Here are some rows, each followed by its group. Rows of different groups can look alike.
[ 12  -2  -6   2  67  -7  27  32  27  47 -73  34 -69   1 -41  -3 -14  58
  -5 -10   9  16   9   1] 1
[-49  16  -9  12  14  20  19  34  30  50 -86 -18  -6 -44   9  10 -38  27
 -37 -17   2   1 -22   6] 1
[-13 -29   1 -19  16 -31   3   8  35  -8  23  29 -13 -31  63  39  49  12
 -30  54   9  16 -13  44] 2
[ -4 -35   4  14  -6 -26  27  25  52  14   7  -4 -43 -25  26  15  33  33
 -20  17  57  17 -32  24] 2
[  8  -8   5  -4  10 -20   0   6  34   2 -22  -5  -8  -4  -6 -11  37  59
 -14  -7  25 -10 -55 -37] 1
[  0  23   2  43  36   6   6  31  22  -8 -17 -23  -7  17  -2   0 -29  15
  -7   2  35  10 -46  21] 1
[ 21  33  15  -7  -5  17  -9   7  -9  -8  28  -9 -25  11  51 -14 -22  30
  45 -20  -2  35 -32   2] 3
[ 28 -50  64 -50 -46  18  43   7  37  14  74 -21 -11 -20  66  62  30  24
   6  78  65 -19 -15  44] 2
[-53   7 -35   8  23   6  11  58  34  28 -28   9 -12  -9  29   2  29  15
  -1 -28  37  31 -35  17] 1
[ 51 -70  11 -15 -73  24  45 -78  22  47  24  16   6   4 -40 -29  47 -61
 -71  33   9  34  21 -14] 4
[ 26  -9 -30 -17   1  17   1 -12 -17 -25   7 -33  43   9  42 -30  19 -32
  15  75  10 -12  15  -5] 5
[-42 -51  35  36  27  18  33   4  -8  48 -14 -43   7 -49  31  -8 -25  35
 -28 -11  39 -12  -4  30] 2
[ 93 -37 -23 -42 -55  28  61 -94 -15 -34  36  13  -9  36 -20 -24  56 -42
 -44 -17  44  29  13 -16] 4
[ 47  -9  15 -22  -9  16 -75  -4 -70   1  20  37  52 -20 -51  42 -54  15
   0 -36  22 -20 -10   9] 6
[-19  63  10 -10  17 -30 -15   4  -8   4  17 -10  47  29   2 -32  -7  16
  50  41  -2 -51  32   8] 5
[ 35 -29  -6 -19 -19  -6  22 -77  -3   0  31 -10  26 -20 -43 -26  80 -75
 -55  15 -10  42  -4 -36] 4
[ 25 -45  -9 -20   2  -8  30  -9 -13 -23   3 -33  31  28  19  -6  17 -40
  10  26  11  15   0 -13] 5
[ 37   6 -22 -43 -16 -26 -14  21 -21 -22 -54 -24  25  15  50 -29  -6 -23
 -25  52 -26 -12   6 -45] 5
[ 69  27  55 -46  34  31 -26  -9 -75 -25  -7  10 -42 -48   9 -17 -19  34
  76  -7  54  76  39  27] 7
[-21  -5  -3 -10 -14 -33   8  -6   7  13  17  -7 -21 -26  12  20  10   9
   5  36  27 -25 -32  23] 2
[-45 -77  50 -17  -2  16  41   4  57   4 -13  33 -28 -28  49  58  43  38
 -59  19  46   4  -7  53] 2
[-14  43  31 -13 -58 -27  11 -54  -4   5  20  12  -3  39  35  28 -49   9
 -10  -6 -24  -9 -15 -48] 3
[ 13  16 -15  51  27   0 -42  23 -20  -1 -33 -27  34  -4   3 -17  19 -46
  20 -15  -1  -9  42   9] 7
[-12   1 -50  30  28  -3   2  37  14  13  -4   2 -20 -32  22 -29   9  -4
   0 -46  30   4 -19   4] 1
[-21 -19 -26 -20 -58  24  -9   8  32 -32  43 -16 -12   7 -17  -4 -28  14
 -44  14 -37  21  -9 -29] 3
[  3  21 -46 -31  25 -12  -9  14 -31 -67 -16  -5  18  51   4 -37  36 -18
  27  64  11 -26  63 -25] 5
[ -1   8 -24 -43 -49 -11  -9 -56 -31 -18  40  14  -6  -7 -17  25 -18 -20
  -6   5 -40  13   4 -26] 3
[ 23 -17   6 -36  22 -19  42   9   9  18   8 -18 -32 -25   9  19  11  29
  37 -29  16 -13 -35  39] 2
[-40  22 -18  14  -4  14  -9 -15  28   2 -22 -51  22  32 -56  47  -9 -24
   3  42 -11  -2  37 -39] 3
[ 32 -22 -29 -17 -60 -20  26 -24  24   5  17 -22  34  -2 -24 -33  54 -79
  -8  26  -9  55  36 -27] 4
[  5   0  47  41   5  20  -9   6  -8  37   5 -36 -31  11 -21 -17  19  42
  36 -24  53  -8 -26  25] 2
[ 65 -26 -25 -25 -30  17  50 -79   7 -19  31  16  -2  -2 -32 -36  52 -83
 -19  -1   5  61  37 -15] 4
[ 43  27 -24  15 -15 -11  35  29 -18   6 -36 -20  19  -7 -10 -40  25 -25
  -6  13 -23 -44  70  -3] 5
[-14  13 -21  24  27 -28  -6  -2 -46 -11   3 -13  -8   7  33 -37   8 -14
  24  12 -36 -42  51 -28] 5
[-75  22  47  -3 -48 -32  16 -21  -5 -25  17  68   1  29   3   1 -21 -10
   7  10 -27  24 -26 -52] 3
[  2 -18  66 -31  25  13  47 -10   3  47  44  18   2 -42 127  94   6  -1
  -5  24  14 -15  -4  56] 2
[ 23  31  -7 -24  -3  31  18 -29  16 -41 -25 -27 -26  38 -16 -17   0 -60
  -8  31  24 -40  16 -18] 5
[-25  -4 -47  50 -38  -7 -71 -54 -16  90  22  72  81 -10 -43  -3 -52 -16
  36 -54 -81 -94 -19  46] 6
[-58  18  38 -19 -10 -27 -42   1  -1 -14  17  25 -19 -24  10   7 -40  -1
  -4 -39 -14  34 -47 -35] 3
[-16  16  57 -32 -30  -7  11 -31  13 -45  37  17   5  39  -4  -7   9   6
 -56 -38 -17 -33 -23 -37] 4
[-14  11 -45  32  -4  25  19  -5 -23 -27 -50 -15  47  24 -16 -14 -29 -22
 -27  39   1 -36  29 -35] 5
[-64  57  46  49 -52  16 -43 -11  34 -30  44  23   6  -6 -33  18 -19  28
 -18 -35 -34   5 -25 -64] 3
[-19 -42 -39  71 -22   1 -74  24 -31  61  41  79  74 -18 -60  -6 -35 -31
  10 -63 -19 -76  -2  50] 6
[-20   0  25  17 -25 -25  11   7  21  15 -30  17  13   1  16 -42 -13  42
 -37 -50   3 -14 -28 -19] 1
[ 21 -39 -29 -24 -66  14  37 -67   1  16  18 -35 -16  22 -16 -18  38  -5
 -37  36 -10  46  32  -4] 3
[-17  10   2  16  23 -35  15  11  38  25 -21 -13   6  16  -1   8 -16  19
  13 -21  25  35 -33 -18] 1
[-19  -3 -37  34  71  28  44  22  19  15 -26  39 -23   2  16 -23  -1   4
 -19 -22  17  12 -40   9] 1
[ 40 -15 -21 -47 -23 -21  45 -30  -5  -1   6 -32  19  24  45   7  50 -15
 -17  48  42   6  27   6] 4
[ -6  28   0  24  45  15 -32  19  38  24 -56  40  10 -29   0  -5 -12  47
  16 -61   9  21 -19   6] 7
[-56  12  40   4 -13  11 -22 -10 -10 -48   6  38 -22   0  19  22   7   9
 -45 -11  -7  29 -19 -55] 3
[  9   1 -14   6 -33 -16  23 -20  11  24   8  11 -10  17 -10 -15   7 -22
   0  32 -29  12  27  -5] 3
[-17 -13   6  43  21  28  -7  17 -27  13  -7  11 -10  -1  -7 -13 -31  13
  41 -34  -4   1  -6  10] 1
[  8  17  -3   7  18  16 -18  -3  35  22 -52  -4 -20  13  -4  22  -2  76
   4 -26   5 -12 -34  -4] 1
[ -3  20 -23  24   0 -54   6  -2  -4 -53 -25 -50  25  47  13   3 -14  31
  21  35 -14 -40  82  -1] 5
[-31 -63  35 -12 -16  23 -14  54   6  11  57 -28  11 -46  99  76  65  10
  11  40  12  -5  25  28] 2
[ 49  10 -49  -9  18   3 -16  17 -22 -19 -13 -34  -3  55  33  -9 -10 -13
  16  40 -10  -5  -3   5] 5
[ 55 -43  11  21 -11 -20  31 -38   4   4  17 -21  25  42 -14 -32  62 -51
 -39 -17   1  23  52   1] 4
[-50  35  31  22 -37 -19 -32  -2  -2   7   6  27  -5   1  -1  61 -15 -14
  11   5 -41  10 -16 -16] 5
[ 35 -10  -3   8 -36  18  15 -44  -4  21  24  13  24  -7 -17 -65  57 -31
 -26 -17   4  41  15 -36] 4
[  8   6 -43  22 -12 -18 -87 -23 -46  49  29  60  18   1 -37  -4 -37  35
  13  -6 -20 -38 -18  29] 6
[ 11   4 -27 -14  16  -8 -49  33 -40 -25 -38 -51   0  43  16 -10 -33 -29
  31  24  -5  -1  11 -20] 5
[  1 -12   1  21  49  -1  18  29  44  -8 -34  -4  -6  10   4  11  -5   0
 -12 -55  37 -12 -21  22] 1
[-10  14  46 -30 -21  15 -33   4  30  -3  10  28  20  -1   9 -14 -30  18
 -24   1 -71  14   1 -43] 3
[  1   4  -5  13  52  13 -16   7  30  27 -38   2  -2   4  -3 -16 -25  11
  11 -32   9   9 -31 -18] 1
[ 13 -16 -25  17 -19  -6 -22 -23   9 -14  28  35  16 -44 -20  13 -21 -23
   9   1 -27 -59  16  -5] 6
[ 73  -7 -12 -14 -23  11  45 -64 -30  22  -4 -60  -8   9 -33  -4  68 -31
 -41  -6  -4  41  32 -50] 4
[-44  19  36 -27 -25  11  -5 -18 -20   8 -12  32  -3  10 -36 -14  10   7
 -42 -22 -36  52 -45 -82] 3
[ 39 -23  -7 -27 -34   9  32 -55 -15  36  42 -23  15   7 -46 -68  73 -68
 -32  23  19  52  14 -11] 4
[ 27 -29  39 -29 -20  -5  71 -17   3   3  75   1   4 -42  43  34  38  29
  17  17  35   8  -7  12] 2
[ 11  76  26  -8  24  21 -44   5 -17  21 -28  40 -73 -25 -19 -48 -48  40
  92 -17   4  50  28  26] 7
[-13   4 -60   8 -16  -6  -4   8 -12  -9  12 -27  71  57 -13 -15 -34 -32
   1  -9  26 -71 -29 -18] 6
[ -9  18   3  11   4  24  -3  22 -15  44 -45 -23 -26 -19 -34 -47 -29 -22
   1  -5 -20 -18   6  33] 1
[ 14  -9 -32  26  57  12  37  33  38  25 -42   8  -7  12  23 -10  21  52
  12 -26  54  -5 -22  12] 1
[ 27   3  11 -37  19 -10 -29  32 -14 -43  -5 -27  16  -6   8 -14  10  25
  21  10  32  10  79   4] 7
[ -3   1  24 -35 -26 -15 -14 -37  -7 -22  40  49 -29  21   0  -5  20  -5
  17  24 -23  12   3 -19] 5
[-59   1   9 -24  19   8 -27  14  40 -10  35  -3  -3 -22 -27  12 -26 -13
 -38  -1  -7  25 -39 -19] 3
[-10 -24  -6 -15  41  19 -10  33  71  -1 -10  21 -43 -29  15  -5 -18  -2
 -16 -28  23  36  -1  27] 1
[ -4  30 -17   1   9  -3  30  28  34  47 -26  14 -26  -7  10 -20  11  54
  22 -41  40 -13 -54   0] 2
[ 57  11  17 -11  65  30 -26  37 -80  47 -27  18 -65 -21 -13 -56 -53 -10
  67  -7  15  61  36  83] 7
[ 35   7 -29  46   2 -28  -3  19 -10 -51 -33  -1 -17  29  35  -4  21 -31
 -18  21 -16 -31  23 -26] 5
[-57  -6  -2  21  37   1  17  48  66  -3 -48 -37  -9 -21 -21 -14   4   4
  13 -54  44   5 -20  12] 1
[ -5  63 -26  16   0  10 -24  -2 -64 -30   8 -21  25  14   0   9 -20  35
  30  40  13 -24  39 -11] 5
[ 12  18  13   8  -8  41  19 -28 -14 -23  18  26  44   0 -29  20   9  -7
 -10 -42 -35  61 -34 -53] 4
[ 13  12 -16  -2   8 -10   0  36 -38 -21  11 -44  -7  27   0   6   5  10
 -25  71   9 -18  13 -31] 3
[ -2  32 -35  26   8 -48 -44  -5  -9  -4 -19  16  68  -1 -43  -1 -46 -32
  28  -9 -56 -85  11  28] 5
[ 24   1  42 -15  41  42   1  22  10  26 -47  22 -67 -30  -9 -23  18  -6
  39 -27 -12  39  28  70] 2
[-20 -28  47  -7  22   2  11  35  25 -35   6 -25 -15 -22  68  20  13   6
  12  28  -8  -1  -3  23] 5
[  5 -37 -39 -14  23 -11  23  35  -4 -56 -50 -59   7  52   5   0  24  -7
 -34  42  27 -48  52  -4] 5
[ 21  93  32 -30  22  18 -22  -5 -30  34  -6 -16 -73 -15 -51 -16 -40  39
  48 -37  -1  40  42  41] 1
[ 26 -78  55 -98 -13  32  36  -4   9  22  85 -17   4 -54  55  84  47  11
 -23  18  33  19 -25  52] 2
Which 4 groups are nearest to each row below, nearest first, going by the distance to the group's nearest row?
[ 10  51   5  -1  45  19 -32  18 -25  18 -54  38 -41 -40  -7 -47 -13  17
  33 -12 -31  41  45  49] -> 7 2 1 3
[-30 -26 -28 -28  42  38  11  28  23  21 -29   9  -5 -18  -7 -17   9 -33
  -3 -37  55  -3 -21  26] -> 1 2 7 3
Which 3 groups are nearest to each row below, nearest first, going by the average distance to the group's rows?
[ 16 -25  92 -38  -8  27  53   4  45 -24  70  68 -21 -10 101  55  72   1
  -7  42  19  -8  21  27] -> 2 3 4
[ 22   4  22  24  80  22 -26  45 -22  42 -40  14 -43 -48 -36 -53 -43  11
  26 -51  33  38  33  64] -> 7 1 2
Which 4 groups are nearest to each row below, nearest first, going by the average distance to the group's rows?
[-64  16  32   7 -78 -33  -3  -7 -20 -41  -5 -12 -30  14 -26   7  -9  25
 -38 -40 -55   0 -43 -44] -> 3 1 5 4
[-16   8  -1  27 -26  23   4 -24 -10   7  24   0  18  40  39 -14  13 -41
  -7  59   6  20 -13  20] -> 5 3 4 1
[-63  18  -6   1  29   6  45  50  41  25 -13   5 -30 -30   1 -11 -21  60
 -45 -25  30  -4 -17   4] -> 1 2 3 5
[  2  28 -19  13  12 -23  20  21  33 -55 -23 -22  39  16   6 -17   2 -36
 -16  22   1 -31   1 -16] -> 5 1 3 4
[ 10  34  11 -15  43  58  -2  16 -77  -8 -41  42 -99 -46 -27 -11 -17  41
  13   0  -2  69  19  46] -> 7 1 3 2
[ 11  16 -27  15  13  -6  14   5  30  34 -40 -12 -12 -43  14   1  -8  42
  29 -54  40  18 -42  45] -> 1 2 7 3
[  5   7   3 -42 -44   4  -5 -39 -44  10  17  14   7  44 -24 -38  38 -22
 -31   8 -23   8   5 -40] -> 4 3 5 1
Which 3 other groups have their centres nearest to the centre of group 5, nearest first?
3 1 7
Which 3 groups are nearest to each row below, nearest first, going by the distance to the group's nearest row?
[-83 -16  13  20 -65  14  35 -13  31 -74 -12 -13 -45  13 -19   2 -27   5
 -32  11  -7  17 -38 -15] -> 3 4 5
[ -4  -2 -22 -15  20   7  -3  28  16  -9  10 -56  16  52   4 -47  15 -29
   4  44  20 -18  22 -14] -> 5 3 7
Which 3 groups are nearest to each row below, nearest first, going by the distance to the centre of the group?
[-21 -64  61 -23  -4  16   2  43  26  33  31  -7 -13 -48  80  53  60  -1
  19  46  65  13  -2  37] -> 2 1 3
Group 1 spreads out most along one direction. Which 3 other groups' directions of most spread are closest to that one, closest first?
7 5 2
Which 3 other groups have their centres nearest to the centre of group 3, nearest first?
5 1 4
Which 3 other groups have their centres nearest to the centre of group 7, nearest first?
1 5 3
Which 3 other groups have their centres nearest to the centre of group 2, nearest first?
1 3 5
Which 4 groups are nearest to each row below, nearest first, going by the distance to the centre of the group?
[  5   1  -2  37  53 -44  10  27  37  44  -5  30 -35   8 -27   0  -5   6
  -7 -13  31   9 -44   8] -> 1 2 3 7
[-13  62  55  22 -40 -35 -31  -7  16 -74  -2  47 -17   5 -20 -28  -3 -12
 -51 -53 -33  35  10 -40] -> 3 5 1 4
[ 78 -31 -36 -13 -13   4 -22 -87 -33  -1  56  12  53 -18 -20 -35  34 -58
 -15 -12 -16  62  -8 -53] -> 4 3 5 6
Which 3 other groups have their centres nearest to the centre of group 4, nearest first?
3 5 2
